128 stands for zero in the data rows.
Here are some points, one per row:
[119, 176, 116, 123, 95, 123, 133, 134, 101, 158, 122, 95, 168, 91, 183, 143, 153, 152, 150, 128, 168, 117, 140, 123, 145, 150, 96, 109, 172, 122, 106, 132]
[147, 108, 151, 148, 140, 105, 104, 119, 112, 145, 96, 144, 82, 137, 110, 160, 115, 125, 112, 144, 94, 119, 139, 143, 152, 99, 104, 123, 119, 140, 105, 149]
[124, 104, 97, 94, 142, 151, 108, 126, 113, 93, 137, 150, 153, 136, 91, 79, 122, 89, 132, 149, 131, 141, 133, 127, 91, 112, 152, 107, 109, 88, 136, 128]
[108, 132, 140, 146, 116, 157, 151, 134, 141, 138, 101, 141, 155, 133, 160, 120, 141, 135, 185, 124, 148, 144, 152, 72, 105, 188, 130, 138, 125, 142, 121, 102]
[121, 103, 116, 123, 108, 93, 134, 134, 108, 162, 118, 116, 163, 119, 134, 151, 105, 119, 119, 121, 140, 107, 118, 155, 133, 120, 129, 92, 138, 144, 127, 171]
[149, 107, 146, 120, 129, 98, 105, 97, 94, 146, 145, 138, 124, 135, 87, 148, 99, 125, 114, 138, 119, 112, 63, 162, 128, 114, 130, 127, 119, 128, 138, 192]
[120, 138, 151, 112, 138, 125, 148, 112, 140, 133, 114, 107, 119, 117, 113, 104, 135, 147, 128, 128, 116, 136, 172, 95, 112, 144, 147, 123, 129, 125, 124, 115]
[142, 128, 153, 140, 145, 135, 104, 151, 102, 108, 92, 141, 126, 147, 120, 146, 102, 110, 136, 143, 135, 144, 102, 166, 105, 108, 130, 124, 109, 95, 171, 109]
[129, 98, 128, 116, 107, 88, 120, 108, 96, 132, 139, 128, 153, 110, 135, 135, 83, 139, 124, 114, 127, 150, 110, 117, 161, 99, 127, 134, 141, 141, 138, 152]
[108, 140, 122, 93, 130, 110, 150, 104, 169, 134, 142, 94, 128, 143, 100, 100, 117, 144, 131, 121, 96, 146, 167, 117, 130, 120, 119, 121, 120, 147, 136, 142]
[109, 104, 134, 96, 134, 104, 137, 84, 165, 101, 156, 118, 107, 134, 110, 103, 121, 124, 104, 118, 114, 133, 131, 159, 148, 122, 135, 150, 114, 171, 127, 166]
[141, 135, 118, 137, 118, 110, 132, 117, 128, 132, 119, 114, 189, 109, 136, 155, 116, 96, 143, 128, 169, 140, 115, 138, 119, 106, 127, 151, 154, 128, 139, 125]
[117, 124, 69, 106, 139, 114, 132, 113, 163, 118, 133, 124, 137, 119, 124, 93, 117, 117, 114, 89, 132, 138, 116, 118, 155, 120, 147, 192, 112, 156, 125, 150]
[159, 130, 124, 110, 195, 104, 162, 167, 132, 106, 121, 97, 119, 89, 158, 123, 150, 140, 179, 74, 170, 156, 124, 131, 138, 181, 82, 176, 146, 155, 101, 113]
[117, 118, 113, 95, 128, 107, 134, 116, 156, 138, 157, 103, 95, 132, 110, 115, 140, 140, 116, 111, 116, 90, 120, 175, 142, 114, 152, 112, 107, 153, 113, 157]
[127, 107, 96, 131, 102, 138, 107, 128, 125, 128, 135, 162, 150, 139, 123, 97, 114, 97, 129, 144, 138, 136, 116, 83, 81, 123, 152, 135, 101, 137, 141, 126]
[176, 127, 158, 174, 149, 143, 126, 161, 100, 116, 98, 151, 102, 149, 116, 162, 108, 112, 141, 169, 109, 132, 98, 149, 114, 107, 146, 152, 95, 103, 165, 103]
[130, 114, 119, 129, 115, 182, 89, 142, 120, 101, 94, 177, 142, 159, 111, 118, 153, 136, 96, 161, 111, 152, 90, 129, 108, 104, 168, 108, 117, 93, 143, 87]
[94, 116, 96, 137, 103, 181, 108, 128, 102, 126, 132, 158, 143, 140, 146, 122, 152, 123, 100, 151, 136, 129, 114, 89, 96, 119, 150, 123, 139, 112, 141, 105]
[88, 114, 81, 152, 109, 170, 87, 121, 117, 88, 136, 152, 150, 150, 106, 81, 134, 126, 90, 131, 104, 110, 99, 110, 92, 103, 154, 126, 111, 102, 136, 141]
[104, 208, 135, 169, 92, 160, 136, 152, 182, 146, 190, 137, 108, 109, 186, 129, 197, 181, 124, 104, 154, 86, 170, 150, 152, 162, 115, 152, 177, 104, 90, 105]
[139, 102, 151, 112, 109, 119, 152, 107, 127, 155, 108, 99, 101, 134, 131, 122, 133, 152, 109, 111, 122, 98, 143, 135, 160, 134, 91, 90, 140, 137, 120, 136]
[112, 139, 106, 99, 128, 95, 132, 128, 156, 129, 148, 119, 132, 111, 166, 131, 154, 130, 127, 90, 179, 138, 139, 101, 150, 132, 121, 140, 158, 137, 92, 128]
[115, 176, 124, 146, 92, 126, 121, 125, 119, 148, 131, 139, 103, 101, 134, 162, 137, 161, 107, 139, 136, 90, 153, 113, 149, 121, 100, 123, 156, 134, 104, 109]
[147, 135, 136, 139, 160, 151, 116, 161, 149, 86, 126, 143, 114, 126, 120, 163, 127, 95, 131, 159, 103, 129, 119, 178, 112, 126, 163, 143, 86, 72, 169, 127]
[132, 116, 189, 78, 140, 116, 157, 100, 97, 136, 131, 109, 148, 177, 118, 123, 105, 140, 139, 122, 97, 150, 159, 115, 152, 134, 107, 85, 129, 190, 147, 132]
[177, 121, 152, 151, 199, 140, 147, 185, 100, 112, 105, 85, 123, 138, 144, 151, 104, 88, 179, 144, 144, 178, 128, 134, 95, 171, 124, 139, 119, 99, 152, 80]
[98, 148, 117, 165, 104, 154, 118, 155, 189, 124, 188, 141, 80, 101, 141, 118, 194, 156, 114, 118, 86, 80, 138, 148, 142, 156, 136, 137, 113, 104, 118, 115]
[120, 135, 135, 152, 124, 122, 117, 97, 124, 158, 121, 148, 107, 112, 121, 162, 104, 137, 111, 150, 130, 99, 129, 110, 152, 102, 105, 85, 158, 139, 107, 124]
[173, 136, 164, 147, 152, 119, 173, 138, 113, 145, 108, 110, 119, 143, 107, 123, 108, 104, 157, 119, 115, 157, 141, 95, 123, 150, 100, 124, 126, 143, 110, 119]
There is one direction along which these points spread out most. How far along it is each point below, from 0 to 99? 50 is the average, and the first point above lies past it. One standard deviation of the points above along it is 16.
[120, 138, 151, 112, 138, 125, 148, 112, 140, 133, 114, 107, 119, 117, 113, 104, 135, 147, 128, 128, 116, 136, 172, 95, 112, 144, 147, 123, 129, 125, 124, 115] 56
[115, 176, 124, 146, 92, 126, 121, 125, 119, 148, 131, 139, 103, 101, 134, 162, 137, 161, 107, 139, 136, 90, 153, 113, 149, 121, 100, 123, 156, 134, 104, 109] 68
[173, 136, 164, 147, 152, 119, 173, 138, 113, 145, 108, 110, 119, 143, 107, 123, 108, 104, 157, 119, 115, 157, 141, 95, 123, 150, 100, 124, 126, 143, 110, 119] 50
[149, 107, 146, 120, 129, 98, 105, 97, 94, 146, 145, 138, 124, 135, 87, 148, 99, 125, 114, 138, 119, 112, 63, 162, 128, 114, 130, 127, 119, 128, 138, 192] 36
[104, 208, 135, 169, 92, 160, 136, 152, 182, 146, 190, 137, 108, 109, 186, 129, 197, 181, 124, 104, 154, 86, 170, 150, 152, 162, 115, 152, 177, 104, 90, 105] 89
[108, 140, 122, 93, 130, 110, 150, 104, 169, 134, 142, 94, 128, 143, 100, 100, 117, 144, 131, 121, 96, 146, 167, 117, 130, 120, 119, 121, 120, 147, 136, 142] 57
[139, 102, 151, 112, 109, 119, 152, 107, 127, 155, 108, 99, 101, 134, 131, 122, 133, 152, 109, 111, 122, 98, 143, 135, 160, 134, 91, 90, 140, 137, 120, 136] 62
